128 stands for zero in the data rows.
Some points, each followed by its number:
[125 110 142 135 150 180 141  96 132 200 127 128 146 132 196 191 132 103 137 138 109 149 111 123 129  61 164 122 119 120] 0
[ 77 139 132 125  86 127 170 108 111  74 123  89 138 138  82 130 131 130 142 134 120 150 117 141 129 184 180 159 112  92] 1
[113 107 126 130 120 156 177 130 138 123 133 110 145 142 115 118 132 107 137 120  99 159  93 134 129 146 161 172 126 114] 2
[106  83 129 134 152 151 130 113 135 142 159 130  79 170 144 108 116 102 130 112 128 130  28 104  85 103 146 158 177  93] 3
[123  81 100 128 170 159  71 118 128 147 153 117  62 179 124 108 147  91 114 134 152 104 105 133 128 129 125 108 169 109] 4
[152 147  95 129  63 108 142 140 129  83 121 122 135 122  45 130 128 120 137 127 166 134 169 132 146 223 123 133 111 100] 5
[136 116 125 132  80 169 162  53 145 127 124 136 152 121 103 135 131 122 124 131  97  89 173 105 114 141 168 164 112  96] 6
[170  98 139 133 150 183   0 142 133 163 156 185 155 148 153  61 127 159 116 129 131 152 134 144 118  75  21  19 113 115] 7
[128 128 118 123  92 125 175 173 129  51 119 130 130 136  61 111 125 118 138 135 129 138 168 129 137 178 156 168 121 107] 8
[142  86 185 141 196 170  99 133 125 178 154 160  84 171 218 110 113  93 121 131 134 126 130 150 128  48  88 100 171 110] 9
[142 255 101 110 151   0 255 190 126 107 100  72 109   0 157 167 127 174 135 128  83 149  82 138 112  93  98 161 165 248] 10
[144  68 166 135 134 188  88  73 142 155 113 161 155 148 147 181 129  87 128 125 100 101 184 125 149  83 131 133 134  95] 11
[126 103 117 139 147 177  90 121 133 255 170 125  59 141 221 130 120  70 116 116 161 147  35 117 114  74 113 120 173 127] 12
[111 189 133 119 147  39 231 141 113  90 121 109 106  73 108 133 118 170 126 122 114  84 177 145 123 136 159 166 152 168] 13
[136 132 175 128 166 131 153 150 122  71 125 130 119 149 119 116 120 140 138 127  96 152 132 135 132 126 107 124 164 126] 14
[130  92 127 140 153 186  84  90 141 246 146 153 109 130 241 184 106  80 130 120  90 172  29  97 102  26  89 102 154 125] 15
[149 133 128 122  93 157  41 155 135  57 130 132 164 158  60  82 138 148 138 151 172 181 105  94 113 167  76  55  81 100] 16
[139 186  90 124 170  50 163 155 121  86 119 131 102  96  83 110 122 151  97 132 154  18 241 158 156 188 139 125 140 184] 17
[137  92 133 140 137 182 100 109 135 255 138 142 116 132 255 182 119  63 125 117 125 138  76 117 131  30 119 127 138 114] 18
New points follow, each followed by the numbers of its two nearest points above, looking only along the 5 directions in which the numbered points spread most, nearest first.
[132 143 137 136 122 164 110 136 137 109 141 150 170 142  99  77 126 157 118 141 149 138 178 127 125 149 106 100  94 111] 14 5
[132  70 139 137 132 170  13 113 123 217 118 149 143 162 187 177 151 110 133 126 130 109 113  95 131  74 129  75 118 105] 9 11
[124  90 117 141 127 170  49 132 114 231 142 168 125 159 208 131 131  97 106 115 159  92 135 130 143 105 158 108 131 108] 9 11
[ 86 255  92 107 190   0 255 181 123 165  93 112 130   0 140 161 128 192  92 116 127   0 255 163 175 105 199 202 147 255] 13 17
[126  79 165 129 157 168 183 114 132 169 131  99 132 166 190 148 132 105 133 116 112 132  94 109 129  83 164 177 148 124] 0 3
[201 255  56 109 117   0 162 172 127 132  97  79 121   0 150 148 136 195 130 123 126 141  63 173 128 160  39  86 110 255] 10 13
[ 95  83 155 135 118 152 149  89 133  92 118 117 170 156 121 156 118 168 151 127 101 195  60 131 102 110 179 164  85  95] 2 1
[ 83  77 133 133 110 169 219 125 132 129 108 107 158 168 113 154 147 145 127 140 153 134 198 148 155 133 216 204  70 101] 6 1
[186  89 115 140 128 194  30 129 142 255 172 150  53 134 255 145 121  63  94 111 181 112 107 126 125  41  61  76 158 127] 9 12
[139 120 123 130  92 161 107 152 144  57 142 146 182 159  40  33 141 139 145 157 186 196 101  65 101 186  86 117  62 101] 16 5
[162 116 131 135 156 179  74 123 138 255 153 165 109 117 237 116 127  56 117 119 123 145 127 138 146  51  63  81 173 147] 9 18
[105 157 132 127  73 161 124 157 124  56 126 125 190 139  52  79 139 131 143 157 201 162 122  89 120 182 138 111  59  87] 5 16
[123  82 150 129  95 159  97  68 127 106 114 132 129 141 107 151 139 115 132 134  89 100 179 117 133 146 170 134 101  94] 6 11
[166 130 124 130 117 166  45 139 136 107 143 169 167 155  89  66 122 134 140 133 148 147 145 115 129 160  48  56  95 112] 16 7
